In the rows, zero is written as 128.
The rows of A fall into 3 groups, and each row is roughly a mix of its group's hidden directions.
A:
[[128 123 128 107  81 142 151 105 171 125 156  95]
 [117 164 156 137 116  96 132 171 107  90 150 120]
 [143  82 106 113 130 107 110 146 128 184 107 119]
 [165  86 135 132 158 146  97 151 130 125 133 170]
 [ 96 150 156 105 131 135 188 127  95 122 137 124]
 [139 119  73 135 118 175 115 144 139 155 124  98]
 [143 122 152 110  84 103 150 104 113  81 144 145]
 [135 139 125 162  66 140 161 124 148 129 130  99]
 [147 118  76 152 150 136  98 120 121 167 141 100]
 [147 112 125 122  66 135 116  88 157 135 138 105]
 [132  96 121  93 149 133 112 132 133 155 160  74]
 [168 160 154 124 153 108  99 127 159  98 103 133]
 [161 109 105 156 125 124 170 110 153 157 166 128]
 [158 104 126 148  64 139 110 143 130 120 128  95]
 [146 128 130 100 141 143 167 141  88  75 139 133]
 [143 166 112 123  96  87 163 130 152 154 140 106]
 [166 138 138 148 157 127 101 163 124 152 138  81]
 [142 144 149 111 107 138 125 110 173 134 185 107]
 [112 134 161 146 141  97 106  80 119 124 169 146]
 [162 114 126 112  71 110  97 125 150 116 123 157]
 [ 93 103 103 106 122 124 150 113 110 105  84 163]
 [119 156 154 106 172  85 149 127 133 136 148 160]
 [115 126 154 100 167 132 145 128 141  76  92 137]
 [111 114 136  84 150 135  81 141 130 130 162 162]
 [111 130 143 100  89 135 178 103 108 153 143 105]
 [155 150 153 183 109 116 120 120 139 132 146  86]
 [143 136 133 137  58 119 110 110 146 122 156 103]
 [132 118 114 134  55 141 128 118 122 112 129  89]
 [151 106 126 118  98  84  91 153 140 128 121  88]
 [ 76 117 115 133 149 167 108 121 120 154 153  96]
 [153 125  88 132 144 124 165  93 157 145 134 166]
 [ 88  91  98 101 104 131 160 108 117 116 101 143]
 [138 107 118  99 123 154  71 171 131 137 148 129]
 [115 136 132 144 151 146 116 153  95 165 177 156]
 [142 152 114 110 138 158 135 181 131 126 100 170]
 [133 145 136 152 174 123 102 159  89 142 128 165]
 [129 185 116  94 113  95 128 153 141 139 101 117]
 [113 118 142 102 106 107 167 149  95 178 131 126]
 [128 140  98 108  94 158  94 160 121 124  99  93]
 [120 134 156 182 117  95 119  85 112 123 148 120]
 [152  98 109 176 143 146 168 107 137 148 150 123]
 [108 168 152 103 105 106 109 165 117 128 123  87]
 [149 118 116 155 128 143  82 117 172 113 115 168]
 [113 143 135 124  83 146 169  99 108 159 159 126]
 [136 109 113 120 181 148 111 107 156  96  93 125]
 [159  84 168 165 131 113 105 140 140 136 143 152]
 [142 113 113 127 106 164 119  67 166 125 124 123]
 [121 122  95 131 158 156 151 106  99 182 137 123]
 [127 140 145 195 104  99 130 102 110 116 115 121]
 [157 114 110 146 127 129  70 118 171 103 115 126]
 [164  90  95 167 106 157 125 111 146 136 110 136]
 [152 111  87 158 129 119  83 142 128 171 139 124]
 [ 86 147 166  92 124 116 116 139  96 102 147 108]
 [146  95 119 170 118 142 159  81 126 108 112 145]
 [151 124 148 116  99 117  73 167 131 116 101 139]
 [129 128 117 130  96 151 110 120 113  90  65 127]
 [118 101 122  95 127 122 165 129 101 187 120 115]
 [133 140 155 176 128  85 115  92 120 101 108 127]
 [125 119 118 142  69 128 162 103 150 115 112  93]
 [142 142 142 105 142 152 112 144 148 157 192 120]
 [ 75 148 134 112 129 134  73 130 128 136  96 120]
 [162  75 121 126 124 151  94 131 138 122 148 166]
 [118 117 122 105 106 152 172  85 115 169 138 112]
 [106 120 105 115 132 130 145 137 108 108  75 178]
 [ 96 134 102  87 118 139 101 126 139 156 175 115]
 [147 140 125 168 127  91 156 101 164 156 107 144]
 [124 173 118  75 122 108 114 140 129 110  92 150]
 [134 136 140 148  77 129 145  99 161 128 157  90]
 [125 126 103 128 114 150 151  94 104 177 154  96]
 [137 112 135  96 192 109  87 133 119 131 128 122]
 [136  81 167 140 157 139 101 151 116 124 164 142]
 [137 152 150 145  83 112 101 135 152  81 148 126]
 [152 141 105 116 108 156 150 173 150 121  82 126]
 [118 123 159  99 158 127 142 128 147  73  92 137]
 [ 88 140 172 123 114 119  91 152 110 125 133  90]
 [138 129 112 136 176 103  94 163 122 101 117  96]
 [121 142 138 126 176 122 103 143 102 132 133 187]
 [100 127 153 102 145 135 182 136 102 149 115 161]
 [150 115 126 108 114 114 130 110 166 103  93  76]
 [115 120 164  90  85 135 171 101 139 120 118 132]
 [115 127 119  85 170 141 115 150 116 134 133 181]
 [123 126 106 149 121 162 142 176  96 169 144 125]
 [123 104 128  85 133 142 157  85 138 122 106  86]
 [118 121  97  72 115 160  88 142 121 120 147 133]
 [121  88 134 191 140 150 132 106 134 152 139 113]
 [121 103  98 156 112 153 145  97 142 158 166 100]
 [102 135 149  96 163 143 181 115 110 107 111 123]
 [ 91 168 129  86 126 113 108 114 121 107  91 147]
 [113 117 105 113 115 126 151 128 123  98  65 159]
 [133 133 100 130 135 174 117 169 111 127  94  89]]
One row of each group comes first, with its name. Which group is each row after those in?
[139 152 128 102  91 145 152 123 178  99 109 149] -> (74)
[127 150 136 167 130 142 111 141 139 117 136 197] -> (129)
[123 162 137 114 140 108 111 182 137 163 140  96] -> (39)

[105 143 147 107 101 139 186 110  98 146 148 119] -> (129)
[167 147 139 113 130 148 116 152 168 143 158  87] -> (74)
[134  85 141  94 106 135 134 102 162 143  91 150] -> (129)
[105 135 141 106 153 166 179  90 121 114 119 133] -> (129)
[111 150 143 127  89 154 174  96 113 146 156 142] -> (129)
[145 158 156 183 104 102 125 102 137 105 118 126] -> (74)
[120 132 145 163  84 122 142  90 138 134 169 102] -> (74)
[146 150 136 190 114 137 128 158 109 155 144 105] -> (74)
[110 136 119 136  80 165 164 137 131 149 167 142] -> (74)
